One vector is turned by the same rotation once a step. Each row is the vector after some number of steps, and that number follows the row.
The counts run from 0 to 819.
[153 109 129 133 135 127 101  94 124 116 145 136 144 150 111 100 122 110
 149 119 119 141 120 106 142 148 129  96 132 125 178 135 167 100 148 219
 133 126  92 159 162 112 142  89 102 138 102 144 105 128 146  77 144] -> 310
[120 167 111 150 145  86 114  91 105 158 100 125 114 133 112 131 107 141
 132 146  77 125 137 122 140 103 107 126 130 129 106 146 126 115  89 174
 140 118  70 137 118  51 140 137  86  99 123 140 114 117 115 116 100] -> 131
[135 136 126 150 150  89 137 114 108 163 128 111 101 137 103 139 152 115
 101 130  90 121 154  80 113 145 102  80 131 116 101 135 147 116 145 171
 111 138  94 146 140  84 140  79 122 129 143 117  77 141 106  83 141] -> 234
[137 150 138 145 146 145  90 119 100 140 114 104  85 143  97 141 124 118
 125 148 103  72 111  82 110 111 129  90 104 104 123 154 172 114 112 177
 149 122 128 135 131  82 100  85  97 117 118  99  73 128 117 111 153] -> 84
[179 102 112 152 130 163  89  88  92 161 124 141 110 105 116 107 122 150
 133 150 113 117 145 139 156 143 126 106  93 104 115 154 153  87 136 166
 136 112  97 135 119  89 169  93  89 131  96 156  75 115 113 130 127] -> 816
[134  87 128 144 162 136 112 113 110 119 161 142 133 146 133  97 133 122
 128 130  83 117 128 134 153 172 148  78 146 120 145 134 174  90 140 194
 108 129  86 146 172 108 154 128  91 130 124 129  88 117 124  90  94] -> 2
[159 126 129 129 123 145 117  68  94 127 138 121 124 148 115 106 118 123
 144 115 106 118 107  80 161 146 138 109 135 136 161 130 152 121 143 202
 149 131  97 172  94 111 156 100 133 127  90 153  85 126 139  79 136] -> 620
[153 132 117 116 145 130 111  96 108 110 118  87  89 137 132 131 117 123
 140 169  76 109 162 120 157 138 104 141 104 134 116 126 153 132  94 211
 145 105 102 133 142  66 148 110 109 148 134 128 112 152 100  85 143] -> 332
[167 129 107 127  97 152 118  86 112 158 105 139  91 132  87 140 117 121
  92 106 127 131 137 105 131 154 123  99 123 111 157 156 143 130 157 190
 117 135 124 185 151  83 153  87 114 142 126 143  84 146 124 120 147] -> 68
[175 116 137 130 130 116  93  84 122 122 138 124 129 136 117 114 112 109
 129 112 119 135 138  75 141 165 103  83 110 105 157 150 148 117 183 182
 116 126 105 145 146 116 163  68  96 123  94 144  94 156 123 112 150] -> 59
[146 147 157 133 137 111 119  87  99 138 165  90  99 139  83 115 112 115
 139 118  80 135 114  91 138 146 131 115 152 114 152 133 155 135 131 201
 112 100  88 149 112  95  80 121 127 146 138 119  96 125  99  79 135] -> 426
[156 147 159 146 143 109  93 113  90 151 123 118  85 114 101 114  98 148
 123 124 101  71 103  91 125  97 128  87 107 110 146 132 144 117 113 159
 158 136  90 105 139  67 119  82 123 105 105 113 105 125 115 125 137] -> 393
[103 126 129 127 163 151 111 108 111 138 129 120 106 155  84 150 114 142
 114 144  90 102 150 134 146 127 121  81 104 109 148 139 153 145  93 202
 115 126 113 121 155  73 133 115  78 127 128 116 106 108 116 126  83] -> 740
[153 138 125 152 144  94  76 119  86 143 126 111 128 124 118 108 122 165
 127 123  51  81 111 121 141 122 123  90 124 133 130 145 123 111 127 145
 152 108  97  99 127  77 147 114  82 105  97 133 122 128  93 128 104] -> 701
[118 110 118 115 149 128 116 127 126 117 136 132 126 164 104 136 107 122
 116 138  95 109 142 121 133 158 131 105 147 121 130 123 171 119 112 197
 127 146 100 151 198  66 180 122  81 138 132 106 107 124 117  91 108] -> 747
[177 124 113 152 131 101  96  92  97 156 142 123 117 138  94  84 102 127
 154 123  87 135 102 145 123 133 168 122 152 121 122 141 137 109 150 200
 126  98  80 148 107 109 136 111 109 151 126 116  88 121 115  84 132] -> 417
[140 107 102  98 156 143 113 100 100 124 124  97 109 173 113 120  98 118
 111 129  85  78 141 114 133 149 133 121 124 110  98 115 112 151 111 194
 160 128 104 128 124  82 173 119 109 111 104  99  88 120 104 109  91] -> 187
[182 135 153 153 113 122 114  71 114 147 135 123 119 124 121 114 119 128
 128 126  99 130 124  46 154 151 108 108 133 120 128 150 158 111 159 163
 130 119 109 174 108  93 143 105 111 116 107 148  86 157 113 104 149] -> 368
[139 153 110 129 149 104 115 127 104 147 101  90 106 129 116 128 107 137
  94 119  71  83 108 123 124 143 105 108 166 115 129 137 124 109  94 132
 142 123 101 135 138  39 117 120  96 107 115 124 109 122  87 125 123] -> 692
[158 126 121 112 127 112 141  80 101 182 122 119 107 138  81 116 111 100
  99 104 121 119 126  76 124 143 112 107 136  93 116 143 124 135 136 169
 121 131  89 187 120  81 155  91 130 110 116 136  75 128 133 125 118] -> 378
[170 115 108 124 128 118  98 112 108 151 145 154 137 127  91  96 133 143
 135 148 113  90  94 108 154 116 144 119 135 114 144 147 170  94 137 165
 135  96  85 150 123  90 157 128  77 133 114 145  64 109 114 111 107] -> 110
[187  85 124 130 180 128 118 130 120 135 127 114 111 127 144 105 117 125
 135 142  70 114 146 133 144 148  98  87 142 112 129 122 135 104 119 174
 126 124  81 129 153  93 158  68 120 128 127 110  92 140 125  94 125] -> 650
[152 112 137 140 154 103 123 105 122 118 126 127 143 148 127  88 115 111
 118  97  86  90 100  96 163 116 137  82 144 121 195 133 145 123 132 197
 128 141  92 139 145 117 121 113  99 101 105 143 100 124 130 130  96] -> 453
[143 109  98 140 154 136  90  98 124 111 137 154 137 136 131 118  99 147
 136 143  99 119 128 155 160 128 118  98 116 123 171 141 128 100 105 192
 143 114  93 118 171  71 160 113  64 110  87 146 127 113 117 114 114] -> 305
[154 158 124 150 151 137 120  81 128 139  99 115 113 148  93 130  82 126
 141 108 100 136 131  83 146 129 120  85 146 113 157 136 118 158 129 206
 128 136 105 145  67  96 128  90 122 112 113 120  89 133 142 103 126] -> 627
[177 131 114 140 155 109 109  71 106 150 118 111 106 141 140 122  95 106
 131 122  90 142 136 125 160 155 116 107 110 150 142 139 130 135 118 204
 102 106 106 164 127  84 171  98 114 135 108 168 124 161 115  88 135] -> 475
[168 128 110 158 132 122 117  90 109 124 148 136  98 115 131 133 121 123
  89 151 118  80 133 100 159 154 128 112 114 108 120 154 150  97 127 169
 130  83 110 133 119  77 127 133  89 119 124 147  60 128  68 120 141] -> 672
[152 136 113 154 152 118 150  97  87 173 114 101 116 131 105 120 123 120
  95 123  67 100 127 112 141 138 100 109 137  92 117 146 107 128  94 155
 110 104 109 150 106  79  92  83  82 121 125 144  94 111 107 153 110] -> 683
[158 148 120 138 164 173 116  84 111 139 104 112 104 134 102 134  84 142
 140 125 102 117 131 115 174 134 110  87 133 124 171 130 119 140  99 182
 138 117 112 135  65  77 126 100 116 112 104 137  92 112 135 118 116] -> 625
[149 123 118 173 142 131  87 106 129 106 112 147 141 131 131 124  91 142
 160 136  85 142 122 147 155 130 119  87 130 135 168 153 143  89 114 202
 148 128  95 136 146  86 132  98  70 112  97 137 131 128 143 108 126] -> 307
[116 144 152 101 143 101  97 124 106 132 136 101 119 153  81 134 106 144
 130  99  77 127 124  92 126 149 103  92 155 138 163 124 157 139 129 174
 138 140  90 138 154  55 157 113 109 131 117 113 130 137 110  88 113] -> 292
[167 153  90 128 124 124 110  97 116 130 124 138  97 146  88 143 118 121
 104 136 124  81 108  90 127  92 126 115 106 116 144 164 129 134 114 183
 151  77 119 149 123  69 109 116  96 110 113 111  80 136 111 136 120] -> 529
[170 126 131 158 148 131  93 119 140 103 101 126 144 133 109 105  92 125
 156 138  83  97 105 111 171 117 131 100 152 138 175 128 177 119 122 206
 133 118 123 130 115 109 120 113  61 128 117 137  99 135 127 132 110] -> 761
[140 131 114 163 103 107 104 109  94 146 130 137 127 102  79 108 123 157
 112 133  93 107 125 127 125 150 160 119 153 105 137 114 150  96 134 181
 150 148  85 129 141  85 161 103  95 157 112 123  82  85 101  97 146] -> 410
[149 140 115 156 166 101 106  83  99 163 120 124 116 156 136 126 114 102
 128 138 119 110 131 102 150 152 117  98 106 139 128 124 161 129 106 195
 107 122 110 144 110 100 176  93 105 138  98 177  99 135 115  79 141] -> 477
[141 130  98 120 120 121 105  66 122 111 110  94 130 127 132 116 136 125
 107 100  74 155 153 126 144 178 108 106 142 135 152 138 113 120 168 206
 129 138  92 149 127  97 153 128  99 115 116 149 117 145 101 100 115] -> 465
[157 116  96 135 138 133 102 107 106 143 137 151 140 137  92  95 139 140
 139 150 103  99 102 118 155 113 136 112 128 106 129 150 160  81 127 158
 143  87  84 136 117  91 136 133  65 116 114 146  62  94 120 129  93] -> 111
[154 111 113 132 139 168 101  97 116 134 131 126 114 106 118 141 125 148
 106 136 108 130 155 114 161 187  77  83 111 113 152 150 144  99 143 162
 125 121 120 132 128  83 162  87  80 126 101 148  90 121  93 123 141] -> 62
[167 114 106 123 111 151 106 119 132 107  84 116 117 113 127 108 117 130
  96 131  98  71 129 105 151 133 118 117 146 107 141 130 155 105 119 169
 169 148 121 144 126  77 155 141  77 100 114 117  68 122 105 161 114] -> 354
[158 116 127 142 116 109 101 141 122 132 126 119 132 132  90 126 118 144
 141 133  51 133 137 106 109 146 115 117 167 114 102 141 139  99 155 173
 141 133  88 160 166  70 154  97  83 138 140  88 111 139 117 106 121] -> 98
[138 136 132 149 114 108  77  89 119 117 119 104 121 105 116  99  95 140
 131 129 110 128 143 118 141 167 145 128 141 129 136 105 169 109 143 197
 149 155  83 116 125  84 183 134  83 138 108 143 110 123  90  89 138] -> 158
[176 126  87  95 110 152 111  99 122 139 126 119  95 139  87 139 126 132
 118 114  99 125 123 129 130 158 111 119 154 127 138 153 132 122 146 173
 145  87 112 193 113  67 134 123 107 132 132 116  86 147 104 103 131] -> 523
[107 129 136 102 156 118 107  98  89 145 152 112 110 161  78 127 128 126
 128 132  95  98 142 106 132 133 122  95  93 109 147 123 162 154 107 206
 109 124 104 125 158  95 142  96  94 152 118 124 103 112 115  96 112] -> 738
